z31: [ -2  -3 -11   4  -2  13  77 -20]
z358: [ -8  -2 -44   2 -20   8 -16  33]
z552: [ 19  -3  12 -10   2  24  46  -3]
z502: [ 2  1 -7  3  9 -1 -8 12]
z536: [  2   9 -61   5 -19  13 -45   0]
z486: [ -6 -12   0   4 -12 -14  46  11]
z100: [ 16  16 -33  -9 -22  -2 -15  18]
z796: [-14   0 -15 -12   3  -2 -88  12]
z723: [-19  -8  11  -5  13   8  66  36]
z489: [  6  15  28   6   0   3  68 -20]
next: [13  8 66]  [36]
next: [ 8 66]  [36]
next: [11 -5 13  8 66]  [36]

z684: [-45  59 -13 -55   1  25 -72  41]
z196: [  0 -45  59 -14 -51  20  22  22]
z670: [-15  79  10 -48   2  22 -62  36]
z835: [ 59 -13 -56  54  -3 -65 -58 -31]
z507: [-57 -29 -18  54  -3 -60 -53 -32]
next: [-29 -18  54  -3 -60 -53]  [-32]
next: [-45  59 -14]  [-51]
next: [-55   1  25]  [-72]
next: [-48   2  22 -62]  [36]
next: [ 59 -13 -55]  [1]
next: [-48   2  22]  [-62]

z739: [  1   4 -15   9  29]
z248: [ -6 -15   9   4  49]
z109: [-1  7 -2 40 59]
z332: [ -1   4 -15  36  40]
z699: [ -1   4 -60  49  29]
next: [-15   9   4]  [49]
[ -1   4 -15  36  40]  z332
next: [  4 -15   9]  [29]

z735: [  1  -4   7   1  22  20  -3   8  -2 -18 -34  37 -37  -7  -4 -16  -1 -14
  38  47  -1   4  29 -19   0  21 -22   1  23 -21  15   2 -14  -5 -17 -22
  -5   3   1  11 -11  17 -23 -18 -14 -32 -22   8  -1 -18 -23  10   9  19
  -8 -28   0  47  -5  -7]
z675: [  5   4 -22   1   4  20  -3   3  36   0  -2  11 -16  11  -1   3  46  23
 -24 -33  19   0  -5   3   0  21  -3  16   0  25   0   2   2 -10  -3  -4
  37   6   1  16 -11 -66 -10 -11   8  10  19 -26  -1   1  -3   3 -12   0
  -8   7   0 -11 -21 -11]
z781: [-12  -9   0   6  22  27   2   6   4  -9 -26  28 -37   1  -1 -16  -1 -21
   2  -3 -34   4  41 -24  -5   9 -28   1  30 -30  15 -11   2   1 -17 -30
   1   0 -36   1   0  17 -23 -18 -11 -25 -22  14  -9   1 -23   0   3   0
   1 -35   0  47  -5  -3]
z726: [ 16   2  29  -4 -31  -9  34 -13  -2  27  14   3  27   1  22  -6 -28   1
 -33 -13  -1  13 -17  -8 -31 -50  -3   1   0  16 -21   6  -2 -10  15  32
   1  19   9 -29   0  -1  16  -3  -5   3   1   8  -1  -4  -3 -10  -9  14
  13  -7 -24   1  10 -11]
z301: [ 10  12  22   1 -31  -9  23   0 -21  36  14  -5  16  11  14   3 -28   1
 -24 -13  -1   4 -17   3 -31 -38  22 -37  -7  25 -29  14 -10 -15  15  23
   1  19  16   1  -2   8  16  37  -2   3 -16   3  -1  -4 -43   0   0   3
   1   0 -29 -11  16  -3]
z212: [  1   2  14   1 -14  27  29  -5  23  36  14  37 -26  14  18 -19  18 -21
   2 -13  -8  17   6 -19  -5 -38 -22 -14  30  43   0  10  21 -36  -8   5
  25   6 -21  -4  -9  -1   3   3  -2  37   1 -26 -47 -18  -3  -5  -9   5
  -8 -28   6  35 -16 -15]
z543: [-20  -4 -29  14  30   5   2   8  23 -28 -10   3 -16  -1  -1 -10  27  38
  29   7   5  -8  29   8   0  44 -28  31   8  -3  22 -19   2  16   1 -30
 -11 -10   1   1   0 -20  -3 -34   2 -18   1   8  37  10  -3   8   6   3
  -8   0  23   1 -21  13]
z915: [ 18   2 -15  -9   4 -23   2  -5   4   0  22 -30  38   1  -1   0   9   8
   2 -43  25 -16 -51  19   0 -15  -3   8 -30  16 -21   2   9   1   1  23
  13   6  24   1   0 -10  23  -3   8  24  13 -14  -1  20  17  -7 -12  -6
   7  22   0 -45  10  13]
next: [15  2]  [-14]
next: [-19  18 -21   2 -13  -8  17   6 -19]  [-5]
next: [ 7  1 22 20]  [-3]
next: [37 -2  3]  [-16]
next: [-10   3 -16  -1  -1 -10]  [27]

z448: [  1 -15  42  11 -91  -1 -22  -4 -12 -24  25   3  31  -4   7   0  36  19
  14 -15  14   4 -17   7  10 -20 -14]
z374: [  0 -15  -1   8  -5 -14 -12 -12  31 -78  35   1  37   8  22  60  16  -5
 -11 -17  15   7 -21  -1  13 -22 -27]
z797: [  0 -24  -1  11  -4 -22 -12 -15  42 -91  46  -3  42 -11   8  -5  60  22
  16  -9  12   3 -29   6  17 -22 -30]
next: [-24  -1  11  -4 -22 -12 -15  42 -91]  [46]
next: [-11   8  -5  60  22  16]  [-9]
next: [ 0 36]  [19]

z369: [-49 -82  46 -40]
z206: [-49 -82 -68 -72]
z156: [-34 -49 -84 -39]
next: [-49 -84]  [-39]
next: [-34 -49]  [-84]
[-49 -82  46 -40]  z369

z131: [56 34 31 63 17 47 61 29 40 54 48 59 14 35 39 64 41 28 52 52 52 19 27 36
 21]
z218: [32 33 15 48  8 28 45 15 26 42 38 32 10 25 32 31 32 20 25 37 29 15 25 25
 21]
z576: [56 34 31 63 17 47 61 29 40 54 48 59 14 35 39 64 41 28 52 52 52 19 52 61
 44]
z948: [35 65 16 59  7 31 40 15 23 37 27 25  8 24 38 57 60 21 20 39 25 11 29 27
 13]
z585: [43 55 14 60 11 30 58 19 32 57 28 34 12 34 56 62 56 31 28 45 37 16 45 40
 34]
z763: [41 31 12 45 10 30 72 16 37 69 38 32 13 41 55 31 29 24 40 51 35 13 36 47
 34]
z61: [54 25 29 55 18 46 60 26 39 60 44 54 14 35 49 60 34 33 48 52 51 16 54 59
 41]
z852: [43 55 14 60 11 30 58 19 32 57 28 34 12 34 56 62 56 31 28 45 38 12 42 41
 21]
z872: [41 31 12 45 10 30 72 16 37 69 38 32 13 41 55 31 36 33 24 46 39 13 32 32
 19]
z116: [62 56 31 28 45 38 12 42 40 61 87 76 17 35 43 61 42 32 64 71 57 32 52 56
 56]
z749: [31 28 45 37 17 51 45 12 29 48 45 29  9 27 44 34 36 28 24 49 27 12 26 25
 19]
next: [62 56 31 28 45 38 12 42 41]  [21]
next: [76 17 35 43 61 42 32 64 71 57 32 52]  [56]
next: [31 28 45 37 16]  [45]
next: [ 8 28 45 15 26 42 38 32 10]  [25]

z829: [ 65 -53  56  60 -55  49]
z769: [-54  51 -45 -33  53 -45]
z88: [-46  57 -33 -45  44 -39]
z815: [ 17 -29 -33 -45  34 -54]
z176: [-14  17 -29  34  32 -14]
z762: [-14  17 -29 -28  32 -14]
next: [ 51 -45]  [-33]
next: [ 17 -29 -28  32]  [-14]
next: [-45 -33]  [53]
next: [-46  57]  [-33]
[-46  57 -33 -45  44 -39]  z88

z553: [-11   8 -48  23  12  48  42  32 -39 -19 -38 -29  -5  14 -17   4 -10 -49
  -7  11  29  43  10  32  38 -66 -24  -3  28 -39  -8 -65   3  68 -23 -20
 -38  19 -52 -13  37  11 -20  69]
z806: [ -8  -1  36  14 -10   5  22  50  26  32 -51 -43 -10  22 -10  15  -8 -68
  17  -2  18  -4  -1  23  50 -74 -18  -2  40 -37   5 -53   0  66 -11 -23
 -50  20 -51  -1  48  23 -29  59]
z701: [ 48   0  26   5  22  50  36  14 -10  -1  -7 -30  30  43   6  57  -4 -56
   2   5 -11  53 -31  27  41   7 -12  11  47  -8 -24 -13   1   5  -4 -16
  -1  16   0  43  20  36 -52  20]
z224: [  1  24 -28  23   5  69  47  29 -46 -23 -40 -38  -1  46  -6  44 -13 -67
  13  -1  16  13 -14  20  43 -28 -15  10  48 -26  -6 -49   5  55 -26 -13
 -32  24 -33   9  37  22 -45  45]
z841: [ 25  51  12  -4   4  53   7  20 -16   0  -8 -15  42  44  16  41   6 -15
 -31  30  -7 -19 -33  48  22  75   3  15  55  34  -8 -36   3 -15 -26   1
  26  20  29  45   6  15 -47  14]
next: [ 32 -39 -19]  [-38]
next: [ 26   5  22  50  36  14 -10]  [-1]
next: [-38  -1  46  -6  44 -13]  [-67]
[ 48   0  26   5  22  50  36  14 -10  -1  -7 -30  30  43   6  57  -4 -56
   2   5 -11  53 -31  27  41   7 -12  11  47  -8 -24 -13   1   5  -4 -16
  -1  16   0  43  20  36 -52  20]  z701

z166: [ 15  17  26  41   4 -22  -6 -17 -39 -20   7   3   0 -29  15  13   7 -39
   6   9  44 -64  18  57 -46 -28  14 -17   6 -10 -59  47 -11  12   7 -32
 -20  -7  17  13   6 -16 -29  10  19 -34 -19  -2  28  17  17   1  21  -2]
z831: [ -7   9  22  -8   5 -14   7  23  10   2  25  25  17   5  -9   6  -9   7
  12  41  19   3  -2  41  30  10  23  36  28  19 -40   7 -26  26 -36  50
   9 -37 -12 -12  -9  -4  -5 -16  -3  19 -27  34 -17  16  29 -16  -6 -18]
z384: [  9   9  17  24  11 -37  -7   9  11 -27  -3  19 -24  -9  -2  -2 -21 -33
  -4   5  10   4  21 -29   6   0   3  11  -2 -18 -11  16  27  21  13  14
  -4  -1   0   5   9 -26  10   4  19  10  -1  -4 -15 -17  10 -24  -8  23]
z995: [  8  10  18  24  11 -37  -7  10  11 -27  -3  20 -24  -8  -1  -3 -20 -33
  -5   5  10   4  22 -29   7   0   3  11  -2 -18 -10  15  27  21  12  14
  -4  -1   0   5   9 -26  10   4  19  10  -1  -4 -14 -18  10 -24  -8  24]
z686: [ -2  26  25 -11  12  31  -4  37 -22 -21   1  28 -13 -35  26  30   7 -30
   3  24 -17   7   4 -13   1  41  21 -15 -37  24 -48   7 -69  15   8  56
  -7 -26 -30  -8  10   9 -14   2 -28  -6  18  14   2 -29  31  -6  -9 -13]
z843: [  3   8  28  23   1 -21 -12 -32 -20  11   6  32 -14  -9   3   3  10 -28
  15   3  38 -18  19  25 -27  -6 -20  -2  -4 -18 -20  12 -36  26   8 -23
  15   1   1  33  21  12 -27   8  28  -3 -12  -5  24 -15   7  -8  16   6]
z535: [ 16  -1  24 -12 -10  16   5  15 -26 -21  -5  43  15 -12  24  16 -11   2
  10  52 -22 -20  17   8  38  20   5 -23 -53   2 -26  22 -50   9 -25  49
  -6 -18  -2 -32  -3 -17 -25   3   4  20   5  16   1 -36  32  -6  -3 -31]
z165: [-13  14  18  -9   6 -13  -4  20   6   6  35  22  19  15   0   7   9  16
  17  46  21   9   0  39  37   8  23  31  26  29 -67  -4 -32  18 -29  67
  21 -44 -20 -19 -26   0 -14 -17   2  30 -24  35 -26  22  43  -7  -7 -36]
z168: [ 26   1   4  58  47 -53 -37   4 -39  -9  -6 -21  13  -3  -4  19   7 -60
  16   3  27 -60  23  55 -38 -11  -6 -17   0  -6 -56  48 -32  -9 -10 -34
 -12 -25   7  16   1  -9 -23   1  21 -36  -1   2  38   0   6  -9  35  -2]
z351: [ 14  17  26 -22  -6  41   4  38 -30 -25  -1  42   9 -32  34  30   7  -8
   6  49 -30  -7  10  -1  26  37  13 -31 -57  22 -44  21 -86   9 -12  68
  -7 -32 -26 -30   0   2 -30   3 -22  10  19  17   4 -41  41  -3 -11 -35]
z310: [-29   5 -32  31  51 -28 -22   1  -9  -3 -10   7 -17 -23 -13  25 -36 -43
  31   7   5 -42  22  12 -27  -3   0 -18   4  23 -40  27  -8   0 -27  -9
   5  -1  26  10   3 -23 -20  23  -4   8 -35 -10  13 -27  38 -30  12   8]
z804: [ 31  19 -40   7  57 -47 -29   6 -16   1 -13  -6  -7 -15 -18  28 -25 -54
  33   4   7 -50  25  26 -34  -4  -9 -23   4  21 -45  36 -23  -9 -30 -20
   5 -11  21  14   1 -17 -24  19   1  -1 -27 -10  25 -27  32 -29  23   6]
next: [-17 -39]  [-20]
next: [ 31  -4  37 -22 -21]  [1]
next: [ 28  19 -40   7]  [-26]
next: [ 17  26 -22  -6  41   4]  [38]
next: [-26  10   4  19  10  -1  -4 -14 -18  10]  [-24]

z163: [-18  11  45  22   9]
z398: [ -6 -48   2 -26 -27]
z447: [ -1 -23  73  18  17]
z492: [-22 -41 -16 -28 -48]
z534: [-48  -6  -2 -36 -40]
z581: [-41 -22  20 -21  -3]
z159: [ 23 -21  -2 -36  40]
next: [-22 -41]  [-16]
next: [ -6 -48]  [2]

z360: [  8  57  47  -1   9  18 -44]
z474: [ -1  12  18 -14   3  18  33]
z833: [ 55   2  39  17 -31 -14 -16]
z399: [ 55   2  39  17   3 -14 -16]
z991: [-36   1 -33  17   3  -9  50]
next: [-1  9 18]  [-44]
[ 55   2  39  17   3 -14 -16]  z399
next: [ 8 57 47 -1]  [9]

z317: [-22 -47 -91 -70  45 -38  20 -18 -50   5  44  -5 -27  65  18 -66 -24]
z470: [-18 -53 -62   3  43 -26  19 -14 -18  24  44  -5  65 -27  18 -27 -10]
z509: [  0 -12 -62   3  43 -26  19 -14 -18  24  35  22  -6  56 -25 -27 -10]
next: [ 44  -5 -27  65  18]  [-66]
next: [-18 -50]  [5]
next: [-22 -47 -91 -70  45 -38  20 -18 -50   5  44]  [-5]
[-18 -53 -62   3  43 -26  19 -14 -18  24  44  -5  65 -27  18 -27 -10]  z470
next: [-53 -62   3  43 -26  19 -14 -18  24  44]  [-5]

